-168.813,-57.575,-42.405,-189.253,-152.816,-37.214,-109.948,-104.009,7.235,-266.285,35.580,-112.931
134.229,-86.837,-146.991,-114.567,-98.590,-147.453,51.844,-152.575,-54.918,-266.285,-20.706,-27.001
-21.985,52.640,-150.872,-163.498,-129.622,-62.572,158.609,-86.690,82.557,-266.285,-84.810,-132.333
-178.442,-28.547,-19.658,103.842,-5.061,-124.151,-260.646,-102.467,-61.437,-266.285,-129.282,-81.912
Counting starts at 0.
The entry just left of -129.282 -> -266.285
The entry just left of the largest entry -> -62.572
The entry in the top-right corner: -112.931
The entry just left of 103.842 is -19.658
Give the entry directly above -132.333.
Answer: -27.001
Give the entry directly below -62.572.
Answer: -124.151
Give the entry just left of -102.467.
Answer: -260.646
Give the entry at row 1, column 0.
Answer: 134.229
The entry directly below -114.567 -> -163.498
The entry directly below -152.575: -86.690
The entry in row 0 and column 2 is -42.405
The entry at row 0, column 0 is -168.813
Give the entry directly below -109.948.
Answer: 51.844
The entry in the bottom-right corner is -81.912
The entry just right of -86.690 -> 82.557
The entry at row 2, column 0: -21.985
Give the entry just right of 82.557.
Answer: -266.285
The bottom-left entry -> -178.442
Give the entry in row 2 and column 2.
Answer: -150.872
Give the entry at row 2, column 1.
Answer: 52.640
The entry in row 0 and column 1 is -57.575
Give the entry directly below 82.557.
Answer: -61.437
The entry directly below -84.810 is -129.282
The entry just left of -132.333 -> -84.810
Give the entry just right of -19.658.
Answer: 103.842

a =
[[-17   0 -43   3 -45  -6 -23  33]
 [  3  -5  -2  14 -21  14 -26  27]
 [ 36 -33  93 -16  45   2  32 -32]
 [ 11 -32  46  28  31  16 -22   2]
 [  8 -13  17  22   0  20 -27  19]
 [ 20 -44  78   7  40   1   7 -15]]
The entry directly below -45: -21
The 5th-last entry, reading row by row: 7
Find the first entry of the largest entry's row.
36
Find the smallest entry.
-45
The largest entry in the first row: 33
Find the 2nd largest entry.
78
Find the entry in the top-left corner.
-17
Find the last entry, reading row by row.
-15
The top entry of the column that holds the largest entry -> -43
Find the fourth entry, reading row by row.
3
The entry just left of the largest entry: -33
Find the entry directly above the largest entry.
-2
Find the entry just left of -16.
93
Find the last entry in the row that holds the largest entry.
-32
Find the 3rd entry from the end, reading row by row.
1
The entry directly below -6 -> 14
The entry directly above -15: 19
The entry directly below the largest entry: 46
Find the bottom entry of the column that holds the smallest entry.
40
Find the entry just left of 33.
-23
The entry directly below 16 is 20

[[-10 -27   1  11 -31 -15  12 -34  -9  23]
 [  2  72  27  13  29 -21  27 -27 -19  21]]
The top entry of the column that holds the smallest entry: -34
The top-right entry is 23
The entry just left of 11? 1
The second entry on the main diagonal -> 72
The 5th entry in reading order -> -31
The entry in the bottom-right corner -> 21
The entry just left of -19: -27
The entry directly below -31 is 29

data =
[[-10 -14 -47 -53 -22 -26  51]
 [  2   9 -31 -21 -14 -15  40]
 [-58  10  47  -7 -16 -57  -7]
 [ 42  -3 -16  -2  50 -15   1]
 [-57 -31 -25 -65   4 -73 -12]
 [ 58  14  24  46  41  50 -27]
 [ 62 -27  26  27  43  48 -35]
 [-55   5 -14 -46 -40 -48  22]
 [ 46   0 -14   3  52  -9   0]
 [-20  60 -12  28 -47 -37  73]
 [-43  16  58   1 -19 -50  -8]
 [-21  59  -5  33 -49 -39  70]
 [ 24 -10  -5  -9  38 -30  -7]
 [-12  66  -1  47 -49 -32  71]]
Give the last entry, reading row by row.
Answer: 71
Give the entry in the top-right corner.
Answer: 51
The entry just right of 14 is 24
Give the 3rd entry on the main diagonal.
Answer: 47
The entry directly above 73 -> 0
Give the last entry in the row that holds the smallest entry.
Answer: -12
The 2nd smallest entry is -65
Give the first entry in reading order.
Answer: -10
Give the entry directly below -26.
Answer: -15
Give the fourth-last entry, reading row by row.
Answer: 47
The entry just right of 5 -> -14
The largest entry in the last column: 73
Give the first entry of the largest entry's row.
Answer: -20
Give the entry directly above 43.
Answer: 41
The entry just right of -55: 5
The entry in the bottom-left corner: -12
Give the 3rd entry in reading order.
Answer: -47
Give the largest entry in the first column.
Answer: 62
The entry just left of 41 is 46
The entry just left of -37: -47
The third entry on the diagonal from the top-right corner -> -16
The entry just right of 66 -> -1
The fourth entry in reading order is -53
The 3rd smallest entry -> -58
The top entry of the column that holds the smallest entry -> -26
Give the entry just right of 27.
Answer: 43
Give the entry directly above -65.
Answer: -2
The entry just right of -53 is -22
Give the entry directly below the smallest entry.
Answer: 50
The entry just left of the largest entry is -37

A =
array([[5367, 4628, 4748, 7278, 4605, 9112, 5418, 4906, 5473, 5675, 6070,
        7502, 7265, 7058, 7305, 5495],
       [4007, 1527, 4003, 5810, 7258, 3203, 3157, 7163, 6708, 7561, 4639,
        4694, 8644, 5489, 5489, 7848],
       [4141, 4585, 4954, 6935, 4587, 9176, 5644, 6802, 5970, 5851, 7067,
        7519, 8098, 6751, 6758, 4891],
       [4609, 8272, 7996, 3898, 3883, 5387, 5769, 5860, 8387, 5572, 9313,
        6561, 4438, 7206, 2750, 6752],
       [4124, 4757, 5050, 6865, 4463, 9242, 5698, 6722, 6019, 5762, 7213,
        7574, 7977, 6782, 6645, 4841],
       [4195, 2272, 4614, 5656, 6795, 3478, 3162, 6370, 7490, 7492, 5549,
        5235, 8285, 6203, 4974, 8506],
       [3924, 4757, 5085, 6786, 4393, 9258, 5694, 6927, 6116, 5767, 7389,
        7593, 8060, 6775, 6517, 4776],
       [4045, 1734, 4106, 5776, 7359, 3186, 3379, 7369, 6641, 7499, 4676,
        4634, 8583, 5320, 5486, 7638]])
The entry just right of 4694: 8644
The entry just left of the smallest entry -> 4007
The entry just right of 7499 -> 4676
The entry just right of 7519 -> 8098
Give the entry just right of 6802.
A: 5970
The entry just left of 6775 is 8060
Give the smallest entry.
A: 1527
Give the entry just left of 6203.
A: 8285
Give the entry just right of 4393.
A: 9258

arr =
[[-14  20  -3 -28 -11   5   7  27 -24 -14   0]
 [ 22 -53  24  -8 -22 -38 -67  32  57   0 -41]
 [  3 -31  -3 -18 -33 -14 -41  13  24  10  -9]
 [  8  17 -12  13   8  13  16 -17   2 -10 -13]
 [-23  14   4   0   4  19  -9   4  -2  26   0]
 [  4   2  -8  -2  -7   2   1  -2   1  -5 -10]
 [ -5   1 -11  25  -2  24 -21 -20  35  33 -25]
 [-32  51  -7   7  18  43  16 -15 -18  20  21]
 [ -3   6  -9 -25 -17  -3   5  22 -17 -17  -1]
 [  3 -25   0 -12 -27 -12 -38  11  25  10 -23]
 [ 22 -52 -13  26 -32  -7 -65 -18  83  30 -54]
 [  6   2  -8   6  -2   4   0 -10   9  -3  -5]
 [  1  19  -7 -10   0   4  17   8 -16 -23  -6]
 [  1 -41  -4 -30 -51 -19 -59  26  32  14 -17]]
Counting starts at 0.
Which number is the entry in row 1 and column 2? 24
Which number is the top-left entry? -14
The entry in row 1 and column 0 is 22
Which number is the entry just right of 51? -7
Which number is the bottom-right entry? -17
The entry at row 0, column 2 is -3
The top-right entry is 0
The bottom entry of the column that holds the smallest entry is -59
The smallest entry -> -67
Which number is the entry in row 1 and column 1? -53
The entry directly below -21 -> 16
Which number is the entry at row 2, column 0? 3
The top entry of the column that holds the smallest entry: 7
The entry just left of -30 is -4
The entry in the bottom-left corner: 1
Which number is the entry directly above the largest entry? 25
The entry just left of -21 -> 24
The entry in row 0 and column 1 is 20
Which number is the entry directly below 11? -18
The entry directly above -54 is -23
Which number is the entry directly above -33? -22
Which number is the entry directly above -65? -38
The entry at row 2, column 2 -> -3
